In the rows, zero is written as 128.
The rows below come in pairs that one turn or mirror swaps. Which row does each named row swap with?
gegog: [115 134 118 159 113 154 107  98 167 130 120 109 137 157 107 129 125 116
 148 188 123 139 153 133 113 129 115 144 114 151 125 128 154 114 163 131
 159 108  99 146 133 104 122  90  72  65]
tode: [125 168 136 147 105 133 108 100 146 110 142 119 136 118 146 102 140 128
 165 158  99 136 131 128 123 122 124 147 128 142 124 124 127 149 166 124
 164 142 132 123  97 104 132  91 120 117]
fis: [135 111 126 154 115 130 129 113 115 102 121 113  92 137 111 117 108 110
 136 162 100 147 151 152 147 118  93 166 156 148 126 132 132 141 200 131
 162 140 136 145 109 128 112  80 109 104]
vubif: [118 115 129 149 138 129 122 111 122 100 116 136 141 127 115 105 138  96
 128 132 131 145 140 127 123  95 141 133 137 122 145 135 161 152 164 136
 146 135 143 152 143  93 150 124 106 139]
defo: [120 114 123 118 137 125 116 145 133 111 148 120  99 109 104 112 121 118
 160 170 142 111 134 103  93 130 116 170 124 155 117 103 124 100 162 152
 140 143 120 138 121 136 171  98  79  96]
nikez: [125 138 135 154 124 141 112 120 110 136 118 118 110 170 127 119 124 127
 174 155 119 140 145 147 105 141 105 136 153 140 121 110 141 121 174 131
 165 136 145  98 140  60 144  97 105 122]
Supog: [120 134 123 146 127 143 143 114  93 108 113 138 121 150  92 129 146  98
 167 156 121 127 118 121 117 127  99 143 160 132 139 157 114 139 166 138
 177 136 135 101 102 128 163  90 112 110]
nune: [130 126 157 172  94 142 139 128 144 120 105 137 134 149 107 127 158 111
 162 145 102 121 137 105  98 132 118 122 144 112 148 178 159 118 151 122
 161 127 144 127 123 118 142 105  90 106]
Foz: [126  93 140 118 153 110 108 111 122 101 130 138 136 138  71 132 105 117
 125 148 142 145 137 131 136 142 113 148 139 142 133 139 151 134 152 128
 165 137 155 135 136  94 176 100  82 113]
gipo: [132 113 143 163 127 133  97 107 125 128  93 122 133 134  94 123 127 104
 148 158 129 142 160 144 116 118 101 159 169 137 137 133 161 115 147 116
 153 114 137 139 115 100 111 103 121  67]
sek: [126 113 128 112 129 115 115 149 124 119 138 122 115  94 111 109 124 119
 163 177 146 116 140 103 100 131 120 163 136 154 109  98 137 101 160 149
 133 132 115 137 126 139 165  98  89  92]
vab: [142 107 139 130 103 132 105 130 137 154 111  87 134  99  97 129 110 131
 159 166 149 141 128 139  96 132 106 133 160 131 120 129 179 119 151 140
 120 131 118 150 131 121 137 110  78 105]
pamu: [140 106 108 143 109 124 157 129 164 132 121  89 116 136 123 126 149  97
 149 152 134 130 113 122  96 146 122 132 134 176 118 144 141 161 150 129
 162 154  99 117 125 134 153 105 114  97]
Zag: [133 130 123 131 129 143 155 130 111 107 160  96 124 144 103 125 144 105
 142 148 106 140 108 142 115 138 111 154 128 153 111 140 126 148 169 147
 164 149 114  97 101 124 160  70  91 125]
nava: [108 120 124 122 145 116 131 140 126  97 155 132 100 125 109 111 128 112
 156 162 127 113 139  96 101 134 120 172 117 159 120 109 109 106 173 143
 158 147 128 126 121 126 172  92  88 101]
kove: [ 88 154  95 143 149 127 119 131 138 104 142 133 114 161 104 118 124 101
 156 140 122 127 147 120 101 144 119 163 118 145 126 141 137 113 173 140
 186 139 145 128 113 104 144  73 115 113]
Lib: [134 110 168 168 126 138 112 119 141 124 123 120 126 148  97 118 137 111
 112 142 114 135 163 130 100 127 113 146 148 122 136 149 184 107 137 124
 164 137 142 120 131  85 123 112  76  97]
buz: [132 114 122 161 125 149 140 140 129 116 126 117 123 176 134 112 157 110
 169 136 112 136 133 133  95 124 132 131 122 141 119 120 154 116 176 141
 137 113 119 117 157  81 162  86  99 130]
bunu: [119 116 110 161 143 134 107  93 134  93 115 127 121 138 114 113 156 104
 144 143 119 103 143 118 108 112 104 176 137 156 120 120 136  96 166 132
 159 122 116 116 117 114 132  86  83  64]
Raf: [ 96 123 106 128 130 138 141 119 127 124 130 109 125 156  87 144 104 106
 143 178 136 143 135 135 125 142 121 131 108 150 133 129 131 147 189 149
 169 142 126 152 148 105 155 105  55 115]
Moza: [138 108 144 119 104 115 110 143 126 150 115 100 137  87 104 123 113 130
 161 173 148 136 137 125 101 137 116 135 158 136 114 116 172 116 155 142
 122 131 122 148 136 126 143 110  84 104]
Gefip: [126 102 130 152 127 114 125 117 156 136 105 115  98 139 111 123 129  98
 129 156 149 123 150 114  95 144 111 141 154 164 135 137 150 139 137 119
 182 165 132 118 136 104 140 136 109  81]
Bukev: [150 121 142 134 108 126 109 111 173 107 147 112 156 132 109 125 136 139
 156 156 105 143 120 129 125 149 119 148 115 154 110 146 155 126 147 117
 148 111 116 129 107 118 159  58  92  91]
zipup: [144 112 148 137 101 116 113 134 144 147 112  87 136  93 109 125 117 133
 163 174 135 138 128 129 101 143 114 129 153 129 119 121 182 116 148 133
 120 118 113 144 121 125 132 104  84 100]
Zom: [151 113 106 136 134 128 147 109 117  93 118  74 142 139 104 125 133  93
 170 121 128 151 115 149 117 115 115 144 148 159 110 142 141 157 187 141
 166 132 112 131 124 130 136  88  95 111]
mamev: [118 107 125 118 149 107 125 144 116 105 137 121 100 103 101 113 117 109
 154 175 147 117 134 102 106 136 117 162 132 148 123  95 130 108 162 150
 141 136 121 132 119 133 171 103  84 101]
sol: [137 126 158 159 125 112 111 115 158  94 122 108 116 143 117 113 122 114
 159 127 111 121 171 110  98 132 119 152 134 146 127 138 151 111 168 118
 191 150 156 139 132  99 113 120  71  86]
bod: [122 115 129 138  99 118 145 119 124 132 113  85 139 125 105 146 126 126
 155 133 112 126 112 142 114 150 110 118 137 137 128 150 156 148 189 133
 152 160 151 136 139 106 135 107  51 135]
vaz: [141 107 143 144  99 129 114 117 137 156 102  89 151 112 100 131 120 130
 154 156 135 155 131 145 103 130 109 125 167 127 123 144 187 127 155 127
 127 121 117 143 134 107 124 103  93 105]
fudod: [137  94 140 167 102 129 144 137 147  97 124 117  99 139 119 115 125 108
 129 145  87 139 158 132 131 117 119 152 128 139 134 147 158 129 196 128
 145 135 140 169 132 130 116  90  88 114]
miza: [120 120 131 129 114 120 165 161 131 105 147 110 123 133 109 130 137 107
 169 145 102 129 118 121 113 149 133 143 104 153 129 142 119 146 187 134
 151 149 145 150 120 133 162  89  91 127]
berun: [110 139 104 157 119 135 120 126 149 137 111 102 151 154 100 131 125 107
 154 130 125 154 136 148 100 140 121 127 140 123 128 168 191 129 164 133
 158 121 136 147 128  98 120  79 113 125]
gezib: [115 147 134 139 102 124 118 119 116 135 126 104 117 125 103 132 109 134
 174 175 114 146 128 142 113 146  90 148 165 150 112 132 115 142 179 125
 183 154 138  94 103 102 138  95 102 110]
rar: [120  83 129 169 124 133 139 146 151 100 113 131 133 142 101 113 158  93
 138 135 121 136 144 109  90 102 139 143 129 134 127 151 166 109 165 135
 137 110 115 140 154 114 159 106  84 106]

Gefip swaps with pamu
vubif swaps with tode
gegog swaps with Raf
berun swaps with kove
sek swaps with Moza
defo swaps with vab
Supog swaps with nune

